Each row is where one point has got to under a steady rotation. How many ticks took it there?
The counts run from 0 to 1214.
0 10 -4 -14 -1 2 8 1 -13 -5 -1 -13 0 -2 2 -10 14 -10 9 1 0 -2 -1 7 2 21 -8 10 -14 1 6 -5 -1 6 -8 21 4 -4 -3 -3 -2 17 -7 0 -23 0 -6 -24 3 -5 3 9 3 -20 1 5 0 11 -2 -12 -12 4 16 10 14 19 9 26 2 -13 -18 -6 0 -13 6 3 -1 -2 -2 25 9 -16 15 6 -3 0 9 7
686
5 -1 12 -5 8 0 0 3 8 -14 -12 -6 14 -4 10 -11 7 -7 5 -23 -24 9 5 5 -1 2 -2 -8 -8 3 10 -9 1 -13 5 11 4 6 -17 -5 11 -1 7 -3 14 -4 8 -7 -10 -17 3 10 8 -21 -3 10 -12 13 6 -17 -12 18 20 -21 16 4 -2 3 1 -9 -16 3 11 1 -7 6 6 -3 5 18 -1 -21 3 -2 -6 2 -9 -8
916
9 -3 15 -2 4 0 8 8 -11 -12 -4 -6 -4 -18 -7 -11 5 11 0 -13 -13 8 8 -6 12 -9 -10 -5 7 15 18 -13 0 8 -9 3 -5 -4 -3 6 -9 13 9 13 -9 6 -10 -10 -15 -8 3 -9 -2 -33 0 7 -7 3 -6 -18 -3 9 7 0 22 12 9 21 -1 19 3 4 -3 0 -8 -8 0 -6 2 6 15 -20 -15 1 -12 -10 -1 -2
836
4 1 3 1 -8 9 -4 -14 15 -8 14 1 -12 10 -1 -3 -9 11 -3 -14 -1 -15 9 3 8 1 -5 -5 22 9 3 4 -10 -13 0 2 -5 5 -1 -18 -9 8 11 -18 -21 -14 7 15 32 -5 -8 -18 -2 -16 9 8 -14 -7 -10 -3 2 -6 4 -4 8 -27 -4 -19 21 -4 0 4 8 4 1 7 -10 5 -1 -5 -1 5 11 -6 -1 6 10 0
424
4 -1 0 -7 -10 16 6 10 -5 -5 0 -26 -11 0 -8 -9 4 6 -8 -7 -9 6 7 -20 6 14 -18 10 8 11 19 -19 0 16 -20 2 -7 -12 -2 0 -18 3 6 3 3 0 -8 -16 1 -1 -9 0 3 -16 5 12 -6 -13 2 4 -4 -9 -18 10 2 9 3 24 -7 -7 -17 -11 -8 6 -6 1 -20 -5 -14 1 23 -6 -4 -3 1 -14 -1 13
940
6 2 -9 5 2 -5 -2 -17 -9 -3 -2 7 -6 -2 -2 -15 -2 -4 10 -4 13 -11 10 2 16 -3 -7 2 -4 6 -8 -6 11 -2 -12 16 4 7 10 0 -6 27 -8 -1 -36 6 -1 -9 11 15 9 -1 -22 -23 12 4 6 8 2 3 -6 -3 14 17 21 12 1 10 3 8 2 4 1 -5 21 -4 -17 4 5 -2 -9 -11 2 -5 4 13 0 -6
138
0 4 -9 -7 -2 2 4 -4 -16 -2 -10 -10 -3 -2 -5 -16 -4 -10 3 2 7 -4 2 -4 8 8 -13 8 -7 3 -2 -12 9 6 -13 18 -1 -4 6 6 -8 24 -5 -3 -26 10 -3 -23 -2 10 9 8 -10 -22 12 7 8 6 4 -2 -7 -7 3 22 14 21 5 25 -2 -5 -10 -9 -11 -9 17 -8 -17 1 -4 6 2 -16 -2 -7 6 5 5 0
1080
2 0 -8 -7 -12 17 0 -16 0 0 -4 -17 -1 11 -5 -10 -3 8 -17 -1 14 -12 9 -18 -3 12 -14 6 9 8 6 -14 -1 6 -6 0 -5 -11 -2 4 -15 12 8 -16 8 5 1 -9 8 10 -15 2 2 -20 11 16 3 -16 4 9 0 -18 -16 22 0 -12 -4 7 5 -14 -6 -12 -5 8 9 -12 -8 -1 -12 -8 14 1 1 -13 -5 -14 12 21
718
14 -5 10 -2 0 24 -5 3 23 -5 -6 -12 -6 -6 -9 16 11 18 -1 -2 -1 3 2 -2 6 8 -2 -2 -11 1 17 -12 -11 -1 21 13 -7 -12 -11 7 -28 -12 15 10 2 -3 -4 6 5 11 -3 10 15 6 -3 4 -11 -5 -2 -7 16 -3 -8 -10 15 0 -17 23 4 0 -7 -6 -2 -8 -29 0 -4 -1 0 12 5 11 -10 -3 -6 5 -3 2
335
4 4 -1 14 8 -7 6 -14 -1 -2 1 2 4 14 5 -12 7 -7 18 -12 -4 -8 7 13 13 10 6 4 -4 9 -13 -1 9 -10 -19 13 10 18 4 -18 6 8 -11 -5 -22 -11 6 -6 18 -6 0 -6 -12 -10 9 3 -7 13 3 -1 -12 13 22 -2 13 4 0 -6 7 -9 -12 8 8 -5 17 12 -16 9 2 6 -10 -9 24 4 2 16 3 2
62
3 1 27 -4 12 6 -6 -1 7 -13 -6 1 14 -4 -12 -2 -12 4 7 -15 -24 6 11 18 12 -1 9 -16 8 1 1 1 -1 -10 1 0 -6 0 -15 0 -6 0 10 10 -10 4 -9 6 -1 -11 25 -10 10 -12 -1 -4 -4 8 -13 -33 1 13 13 -12 9 6 4 9 12 14 11 5 3 6 -8 0 10 5 -7 16 -7 -5 3 11 -4 11 1 -8
47
9 -4 18 2 4 17 -6 -13 8 0 -6 -7 8 0 -19 11 2 18 0 7 7 -6 12 8 9 10 12 -3 -4 2 2 -4 0 2 1 -6 -4 -13 -12 18 -28 -1 5 20 -5 11 -16 2 9 13 8 0 9 1 2 -3 4 -7 -7 -14 12 -5 -12 11 5 7 -9 27 7 14 17 -3 -2 0 -9 -11 9 2 -8 12 3 14 0 11 -9 1 9 18
259
4 0 -8 -2 -2 -5 2 -19 -16 -3 -1 -1 -3 -3 5 -20 10 -7 1 -5 17 -12 12 -6 3 4 -15 8 -6 6 1 -9 10 0 -11 11 6 1 5 4 1 31 -8 -4 -11 9 2 -17 4 7 -5 5 -18 -31 4 12 6 3 4 8 -14 -6 19 19 21 13 5 14 -4 -3 -5 5 7 -4 23 -11 -2 -2 4 2 6 -18 4 -7 -3 -3 4 6
609
-2 -1 15 -23 -6 16 -14 -21 10 -7 4 -5 6 3 -6 5 3 4 -13 -8 4 -10 17 6 -2 18 -3 -3 3 -8 9 0 -12 -3 14 -6 -7 -18 -20 13 -19 10 6 1 1 12 -10 9 14 -2 5 4 13 -15 -6 1 -2 -8 -13 -18 -4 -9 8 1 2 4 0 16 8 1 6 1 15 6 1 -12 27 -7 -1 20 12 9 13 7 -8 -4 7 8
1123
-2 4 -9 -15 -6 7 -8 2 2 -8 8 -6 -14 6 -2 -9 6 -17 3 -12 -3 0 11 -10 10 22 -17 13 0 -8 1 -11 4 5 -15 7 -5 -6 -2 -3 -11 17 -7 -4 -24 -1 -5 -14 18 5 6 1 -14 -12 -2 6 -3 -3 2 4 -15 -10 6 3 6 27 1 21 -7 -7 -21 -4 7 2 13 8 -15 -1 2 15 6 -5 16 2 14 8 -9 -9
540
6 -7 5 1 3 18 -8 -4 25 -11 -13 -14 14 16 3 5 0 1 -6 -22 -18 6 10 -6 -2 11 -3 -3 -3 3 4 -15 0 -13 4 -2 -3 0 -19 -4 -5 -19 9 -8 33 -8 11 6 7 -5 -6 10 10 2 -1 12 -11 -8 10 -1 -3 0 -8 -18 -5 -12 -16 -6 1 -16 -18 -4 11 14 -5 9 -4 0 -8 3 -1 6 7 -5 1 2 -10 5
1027
6 1 -1 -2 -7 18 -12 -19 15 -1 13 -3 -13 16 -11 5 0 6 -4 -2 15 -17 17 -2 11 15 -2 7 12 -1 -2 -3 -6 -1 -6 -4 -10 -8 0 -2 -27 8 -1 -3 -25 -2 -6 10 36 17 -4 -9 -11 -2 6 2 -1 -14 -7 8 3 -20 -10 10 1 -3 -10 2 11 0 2 2 7 6 8 1 -14 7 -4 2 3 19 15 1 6 9 3 5
645
7 -3 13 5 3 14 8 1 -7 -1 -16 -24 15 3 -15 -2 1 12 -1 1 -8 7 6 -3 8 13 4 4 -4 15 8 -15 5 6 -19 -2 -4 -9 -11 10 -18 -9 4 16 16 10 -13 -17 -11 0 2 3 15 0 8 7 2 -9 4 -6 4 4 -19 9 -1 12 -3 31 -2 1 -6 -13 -12 8 -10 -5 -7 2 -22 6 10 2 -5 5 -7 -10 4 24
476
5 6 4 -10 -9 8 -2 -5 7 -5 22 0 -18 -1 -4 1 5 10 -1 -6 3 -13 6 4 11 9 -9 0 13 3 11 2 -16 2 2 7 -4 -5 5 -12 -16 18 6 -5 -42 -10 -6 4 31 -2 -5 -16 -2 -21 1 2 -12 0 -18 -12 1 -4 10 2 16 -3 6 4 18 2 1 4 6 -10 -4 4 -3 -3 3 13 11 1 12 2 -3 2 13 -2
431
11 -3 0 19 7 -11 9 -20 -9 -2 -6 5 5 -3 9 -19 8 5 7 -9 12 -15 9 4 11 -11 0 -2 -3 22 -2 -6 9 -7 -12 12 10 17 9 -8 8 15 -4 -6 -10 -2 8 -9 4 -3 -10 -6 -15 -28 12 13 0 6 8 4 -7 9 18 10 22 -10 0 -5 7 3 2 12 5 -3 14 -7 -9 6 6 -10 -5 -17 1 -4 -12 0 10 11
603
0 0 -4 4 -1 -1 -2 -1 -2 -7 12 0 -10 7 -2 -16 2 -10 6 -18 -6 -5 13 -4 18 7 -11 8 13 10 -4 -8 5 2 -30 2 -1 9 7 -14 -4 13 -6 -4 -27 -7 1 -5 22 -1 -1 -18 -22 -17 6 6 -9 0 3 7 -16 0 10 2 8 12 3 -2 -1 0 -12 6 6 8 19 12 -26 7 -1 -1 3 -7 17 2 9 7 -5 -7
535
-3 8 9 -26 -9 12 -4 6 3 -11 8 -9 -12 -7 -7 -5 -8 1 -9 -9 -14 -1 2 2 3 9 -15 -7 12 -6 17 0 -13 1 6 11 -12 -13 -7 -4 -10 18 13 -7 -31 0 -4 -5 9 -10 8 -7 7 -27 -1 4 -6 3 -19 -23 -3 -5 7 -2 11 4 11 13 12 1 -5 -6 1 -5 -5 -1 5 -9 -1 20 13 -13 4 -1 -1 0 6 -10
435
7 -5 -13 9 -1 11 3 -18 6 0 -13 -14 5 13 5 -9 6 2 -6 -5 18 -11 7 -14 -5 9 -9 6 -13 11 0 -16 7 -6 0 12 2 2 -3 -1 -5 2 2 -19 17 -2 13 -9 7 12 -18 18 -3 -10 13 21 4 -10 15 17 -2 -12 -5 12 6 -14 -16 0 3 -22 -16 -7 1 0 11 -5 -17 4 -5 -10 -1 -4 0 -19 0 0 1 15
711
12 -11 -1 8 10 10 -1 6 9 -6 -23 -10 4 -8 -2 -1 10 1 5 -11 -10 12 1 -12 10 0 -7 -2 -21 6 7 -24 11 -6 4 16 -2 3 -10 9 -5 -6 3 10 13 2 4 -12 -12 12 4 23 -4 -4 5 12 -3 6 16 2 2 1 -3 -10 18 15 -18 20 -11 0 -17 -5 -3 -3 -10 4 -20 4 3 2 -5 -11 -18 -12 4 12 -19 -8
231
10 3 -4 6 -2 6 2 -20 3 0 -6 2 -7 0 -1 -3 -4 10 5 7 20 -21 -3 8 4 -3 1 -5 -8 9 -2 0 -4 -12 15 24 1 4 7 -5 -7 18 5 -12 -34 -4 6 -1 14 14 -3 4 -5 -14 15 8 3 9 -8 -6 11 -4 9 15 22 -18 -9 -1 21 -6 6 -1 -4 -20 3 -8 -11 3 6 0 -11 -5 0 -15 -5 15 15 2
352
14 -10 13 5 7 10 -15 -22 19 -8 -12 9 5 -8 -2 7 0 16 -3 -14 7 -9 13 1 8 -13 2 -17 -6 1 2 -11 -3 -18 29 4 -5 -1 -12 10 -9 3 13 2 3 6 4 19 3 12 5 9 -4 -11 2 5 -5 3 0 -7 12 -3 10 -11 19 -11 -20 1 10 13 16 9 9 1 -6 -11 9 2 11 -1 -11 5 -14 -11 -9 13 -7 -9
738
10 -14 4 2 8 12 -12 -7 13 -8 -15 -3 9 -3 -5 -1 11 -1 1 -20 -8 9 20 -11 8 5 -4 2 -13 0 2 -24 11 -5 1 -4 -2 -4 -16 16 -12 -6 0 11 29 9 -2 -2 -5 11 7 15 -10 -4 -3 8 -5 -10 13 7 -6 -4 -2 -11 9 21 -17 21 -12 8 -6 3 11 13 1 -1 -3 3 3 3 0 3 -6 -3 2 4 -26 -3
626
5 2 -11 10 -3 18 4 -8 7 -1 -12 -20 0 17 -6 -6 -14 2 -2 3 -1 -9 -5 -11 3 11 -4 4 1 12 -2 -14 6 -8 -9 17 -6 1 3 -7 -9 0 6 -14 -4 -9 10 -8 10 9 -7 5 3 -2 20 14 3 -4 10 6 10 -11 -19 15 -2 -16 -10 -3 8 -21 -16 -15 -14 1 3 2 -31 9 -17 -8 -6 0 -1 -17 8 6 5 9
1181
3 -2 5 -4 4 3 -8 -12 14 -13 -5 8 5 1 10 -9 -4 -3 -1 -26 -15 -7 8 4 2 -3 -7 -17 5 0 1 -3 -4 -22 14 10 -1 9 -10 -14 11 7 11 -20 -3 -6 14 9 11 -12 4 1 -3 -24 3 10 -12 8 -2 -10 -8 7 22 -18 13 -17 -6 -17 12 -8 -6 10 17 7 6 3 4 1 7 1 -8 -13 6 -10 -2 9 -4 -18
1139
8 0 8 4 3 1 4 -8 12 -12 -5 0 2 -2 14 -9 -2 6 -1 -21 -14 -8 1 5 2 -8 -3 -13 11 14 7 -4 -5 -15 9 11 2 14 -5 -20 10 3 10 -19 -6 -17 14 6 8 -17 -9 -9 4 -24 5 14 -13 9 -1 -13 -2 12 16 -13 15 -28 -1 -21 17 -8 -6 6 8 2 -3 4 -2 2 3 -2 -1 -14 1 -11 -9 3 5 -5
202
6 -14 6 13 7 13 -11 -8 17 -8 -16 -6 13 13 -7 -6 -7 4 -5 -25 -18 6 18 -13 12 -5 -2 -6 6 7 -5 -22 13 -12 -12 -10 -7 3 -12 4 -8 -13 7 2 28 2 4 9 3 6 4 2 -10 -3 7 11 -6 -11 16 9 -2 -1 -11 -11 0 -2 -16 -2 -5 3 -6 0 8 26 4 3 -17 10 -8 -14 -8 4 -4 -7 4 6 -19 -3
631
